In the rows, zero is written as 128.
Turns, then the turns between two rows, first turn first; the first pair answered:
B:
[129 137 163 110 149 143 107 116 142 149 166 110 117 131 142 106  90 148
 127 129 130 109  70 143 105 157 136  95  98 161 159 110 138 147 168 159
 117 167 104  79 126 175 127] => [137 122 165 119 154 134  82 127 165 147 178 128 133 152 124 101 116 128
 120 112 139 120  77 115 161 155 137  91 109 159 165 101  95 176 134 149
 137 160  89  77 137 141 121]
[113 119 147 118 127 116 133 126 122 141  86 182 115 155 137 143 145 135
 141 160 143 158 140 141 134 158 125 131 129  81 120 115 151 102 100  97
 145 126 147 160 124  87 137] => [113 131 147 110 127 128 153 109 114 145  89 162 104 143 149 141 132 153
 142 167 142 149 133 152 107 162 122 129 123  87 123 112 171  88 123 112
 122 130 147 149 117 109 144]
[120 188  92 114 136 134 163 129 132 136  58 107 122  83 141 148 115 126
 138 162  90 126 144 164  44  90 143 150 120 123 111 181 201  68 154 125
 116 131 174 105 109 137 128] => [177 146 127 117 128 160 187 112 129 122 131  71 122  87 157 126 107 169
 150 162 120  84 127 133  93 122 139 117 109 160 114 133 178 108 162 134
  69 160 172  57  90 196 132]
[160 134 160 126 160 183  96 144 113  79 175 122 171 157  97 124 139 140
 148 107 122 119 151 127 110 127 112  72 115 127 163 141 135  81 108 149
  91 125 135 105 147 160 110] => [156 130 150 124 164 173  88 155 124  82 167 134 176 155  94 118 151 128
 144  97 126 128 155 120 132 122 109  75 120 126 159 145 122  89  92 145
 109 114 130 111 159 133 106]
P:
[106 135 107 142 132  94 119 137 103 123 111 126 108 128 122 147 152 130
 137 143 109 127 151 136 109 121 139 135 151 129 115 127 151 114 157 164
 122 114 125 139 108 140 130] => [109 136 105 148 131  99 121 142  97 128 117 121 105 124 119 145 144 140
 133 142 107 126 158 139 101 117 134 134 150 134 109 130 153 119 162 164
 117 121 125 128 107 144 125]
[112  90 124 111  91 141  96 169 106 154 112 153 168 152  94 127 148 106
 105 135 156 127  95  62 189 119 135 163 162 107 144  91 140 181 149  86
 141 111  90 174 135 104 106] => [122  84 123 120  87 162  94 162 110 181 132 125 160 125  95 109 127 139
 107 139 143 110  93  63 174 111 119 154 159 119 151 106 149 220 159 103
 116 134  87 129 116 131 108]
[107 156 110 121 138 141 128 126 121 142  87 139 133 134 122 148  97 154
 113 148 129 140  90 158  74 120 134 143 113 128 124 169 151 107 124 163
 132 152 123 130 124 169 123] => [117 159 118 115 143 143 140 120 113 123  88 136 132 141 132 151 101 153
 111 150 139 144  85 160  79 128 146 141 113 127 125 155 146  90 132 162
 135 156 128 138 125 178 126]
[194 101 134 131 107 117 131  89  93 111 161 144 121 131 141 101 193 132
 132 115 203 144 133 111 138 141 173  87  94 148 157  67 106 138 149  84
 117 100 102 105 116 145 149] => [154 123 117 144 108  92  93 115 110 137 129 182 130 137 116 109 207  96
 123 101 181 180 151 109 153 118 163 105 115 127 162 101 101 153 117  79
 162  78  97 124 133  85 145]
X:
[120 157 110 184 160 137 102 160 130 224 147 111 138  92  94 131 136 148
 148 173 116 130 149 132 142 144  87 147 135 149 119 162 102 211 112 116
 119 141 134  96 145 125 139] => [152 136 134 173 158 157 127 135 117 196 179  91 135  99 113 121 131 172
 162 182 142 104 131 127 145 171 110 128 130 163 115 122  98 199 129 113
  91 158 136  87 130 168 144]
[127 147 137 120 126 137 155 109  94 117 121 101 102 109 152 135 100 143
 130 145 121  98 117 162  53 131 129 135 127 128 115 135 172  99 170 144
 102 131 136 120 106 171 130] => [ 93 159 114 134 126 125 125 132 108 145  85 120 106 101 131 140 106 123
 127 136 100 127 129 163  48 112 116 144 140 115 119 167 172 111 153 144
 126 124 137 129 119 129 132]
[127 122 111  97 130 144 148 129 142 136 135 144 122 125 133 132 144 137
 135 135 121 122 117 123 119 117 155 141 128 129 143 138 127 101 139  97
 136 131 121 129 115 140 130] => [119 125 108 105 133 139 139 135 146 143 126 147 119 123 130 132 146 129
 134 136 113 126 123 124 122 106 151 148 127 126 141 143 127 109 136 101
 144 132 118 129 120 131 127]
V:
[177  96 132 149 126 126 111 200 131 151 156 123 132 137 101 106 131 119
 149 124 134 133 187 126 149 152 124  94  95 157 161 100 123 173 148 110
  94 123 102 100 133  91 121] => [182  91 142 136 136 124 130 186 126 115 161 131 133 157 109 115 138 115
 150 126 149 131 179 125 161 164 143  88  91 151 156  77 119 145 159 102
  91 119 102 127 136 101 121]
[156 119 144 133 132 134 141 112 134 109 156 116 134 133 131 114 150 159
 133 150 131 118 129 123 141 124 103 117 130 155 122 108 125 141 129 135
 111 137 122 132 126 135 126] => [148 132 145 120 137 130 148 107 129  92 146 120 137 135 135 124 156 152
 132 147 141 128 127 129 132 124 108 121 132 140 119 104 129 114 139 129
 119 128 125 149 130 133 126]
[115 145 137 107 128 112 148 118 116  78 109 156 136 140 150 145 129 114
 123 137 141 144 121 136 110 138 157 136 112 112 134 102 135  70 142 107
 139 103 136 168 152 135 128] => [ 95 163 110 124 124 114 128 131 115 115  85 156 130 121 135 141 122 113
 123 139 121 152 133 150  80 118 143 149 122 110 128 143 154  85 138 115
 152 107 135 156 147 111 130]

(2 to 3 turns a pair)
[ 94 115 105 156 123 159 119 149 154 197 105 135 120 126 101 111 135 143
 112 160  89 132 160 100 149 113  96 139 123 134 102 127 144 144 125 122
 126 128 118 146 127 125 143] => [ 99 118 104 155 123 173 133 142 142 194 110 118 113 121 115 114 124 159
 114 165  89 116 151 114 125 117  97 134 114 141 103 128 160 137 140 123
 108 134 122 140 124 148 143]
B, B
[113 146 120 113 145 126 141  99 106 102 103 119 103 118 131 144  93 125
 120 148 104 131 118 162  44 122 132 137 109 130 129 121 168  85 158 127
 119 137 149 177 137 156 147] => [181  76 152 134 147 132 128  99 132  92 176 121 129 152 118 119 129 137
 121 129 146 104 115  95 176 146 125 102 113 158 128  79  93 151 113 120
 115 147 132 133 131 163 142]
B, B
[146  81 116 137 134 148 134  97 136 150 189 107 128 108  74 169  78 175
 196 123 129  80 146  80  99  83  87  48 101 122 172 160 113 202 183 122
  19 146  81  88 108 174 118] => [150  87 137  82 153 126 176  76 112  58 176 133 127 154 102 203 103 151
 189 128 172  88 127  83  99 116 137  49  89  99 162  97 116  96 206 102
  37 117  90 169 132 186 108]
V, V
[147 118 126 140 127 167 145 122 118 167 139 125  98  86 147 120 100 161
 134 142 126 111 122 130 117 130 111 131 110 160  98 141 160 161 149 152
  81 147 146  72  88 155 132] => [174  80 148 131 145 150 146 117 123 116 170 145 119 128 150 125 138 139
 133 129 161 108 121  96 192 150 128 116 117 154  94  95 112 148 124 133
 103 134 143  98 103 153 125]
B, V
[108 153 130 100 131 128 155 124  96  80 119 136 119 141 159 147 136 107
 135 134 147 127 121 140  94 137 156 156 117 120 125 107 153  52 160 131
 119  94 134 178 135 146 118] => [106 129 113 133 134 108  98 162 135 125 121 166 141 145 122 145 162  81
 124 105 129 150 146 101 183 110 125 162 141 120 133 141  93 139  96 124
 164  90 117 152 148  81 112]
B, B, P
[117 129 158  98 132 105 172  66  96  87  74 133 149 139 115 139 166 133
 112 157 154 143 110 121  80 161 167 147 102 113  97 124 137  78 149  81
 143  85 121 179 126 138 124] => [107 116 143 132 131  98 122 101 123 139  67 156 161 138  75 125 186 115
 103 135 125 167 137  99 138 129 137 154 121 105 103 165  94 148  93  78
 182  86 100 157 130  75 122]
B, B, P
[162 108 144 116 134 124 124 122 130  89 160 133 123 160 124 129 156 122
 125 120 161 127 125  99 187 152 155 101 135 127 137  87  81 129 107 116
 142 130 125 144 131 116 122] => [160 104 135 147 121 144 107 127 141 149 180 104 121 127 121 105 129 147
 131 124 141 114 130  97 171 138 130  94 136 144 141 119  99 177 107 133
 119 154 125  85 110 130 124]
P, P
[112 142 111 137 122 112 112 141 128 153 107 138 134 113 111 124 121 117
 120 148  94 151 139 135 105 128 110 134 131 135 142 163 123 135 123 134
 145 118 142 119 127 117 133] => [156 104 142 127 124 126 126 121 123 122 158 123 138 131 124 111 129 137
 126 138 124 126 129 104 154 150 126 108 122 153 135 112  96 143 125 131
 126 128 142 104 113 156 122]
P, V, B
[139 141 124 131 132 105 125 155 155 106 107 150 171 145 136 136 149 121
 127 108 120 138 124 123 141 120 119 137 131  99 122 155 110 137 116 114
 154 138 109 157 136  98 129] => [146 148 129 130 121 133 154 138 133 118 127 105 159 119 156 126 119 158
 137 128 116 104 109 146  88 132 116 127 114 116 127 152 147 133 155 134
 104 166 120 122 112 153 139]
B, V, P
[125 124 109  77 144 139 139 114 138 170 129  99 117 146 153 147 100 195
 141 167 158 112 144 190  99 163 186 197 102  82 122  93 147  83 145 155
 149 139 131 110  83 130 120] => [141 109 117  65 150 134 139 106 140 146 144 108 127 163 159 142 110 188
 141 159 176 108 139 179 134 175 188 187  97  81 118  74 126  82 138 147
 150 136 128 116  86 140 111]
B, V
[131 146 126 146 120 124 120 129 125 162 100 125 128 103 106 123 113 141
 125 134 111 119 120 152  89 107 121 128 137 133 129 163 159 135 148 143
 125 128 137 119 105 133 127] => [128 149 129 116 131 109 130 130 122 119  86 153 131 136 112 133 137 114
 117 132 128 134 127 152 104 121 139 136 136 121 126 141 152  88 145 131
 145 100 138 162 127 120 125]
P, P
[156 101 149 120 123 147 146 108 109 107 166 117 126 145 132 115 116 135
 131 119 143 101 110 103 157 155 120 105 126 137 129  94 127 132 117 133
 102 133 140 117 124 150 145] => [108 130 123 126 131 112 119 135 120 115 113 156 124 153 117 134 129  84
 116 112 121 146 128 112 152 129 122 136 140 108 132 135 126 118  92 121
 155 102 136 162 149  78 138]
B, B
[182 115 140 118 126 139 112 138 160  94 121 138 170  61  94 137 122 183
 166 129 122  69 180 120 183 103 142 104 133 153 144  97  99 136 102 157
 144 125 148 119  98 133 142] => [142 160 119 113 126 132 121 144 142  95  70 137 157  47 106 152 101 173
 167 140  98  83 184 161  97  86 149 133 129 140 144 121 144  91 131 168
 148 117 158 143 107 122 142]
B, B, B
[131 155 118 130 123 112 103 145 138 126  81 165 168 138 149 125 136  79
 114 131 131 165 155 146 127  91 120 154 139 110 147 139 138  91 129 115
 152 117  96 189 150 117 123] => [127 173 113 139 118 131 119 137 126 149  80 140 150 113 158 115 109 107
 121 147 119 146 151 173  73  89 118 155 133 125 149 152 176  91 153 132
 119 130 106 169 134 151 134]
B, P
[118 111  70 177 121 124 107 114  94 148  88  88 156  90  94 102 123 183
 130 138  96 133 136 161  88 119 147 119 129 110 129 194 134 143 172 133
 101 165 118 114  88 104 148] => [107 114  77 138 141  91 120 110  91  76  61 132 166 136 101 121 155 139
 116 138 122 152 136 158 113 131 179 131 134  77 117 157 118  77 172 112
 142 131 123 186 118  86 138]
P, P
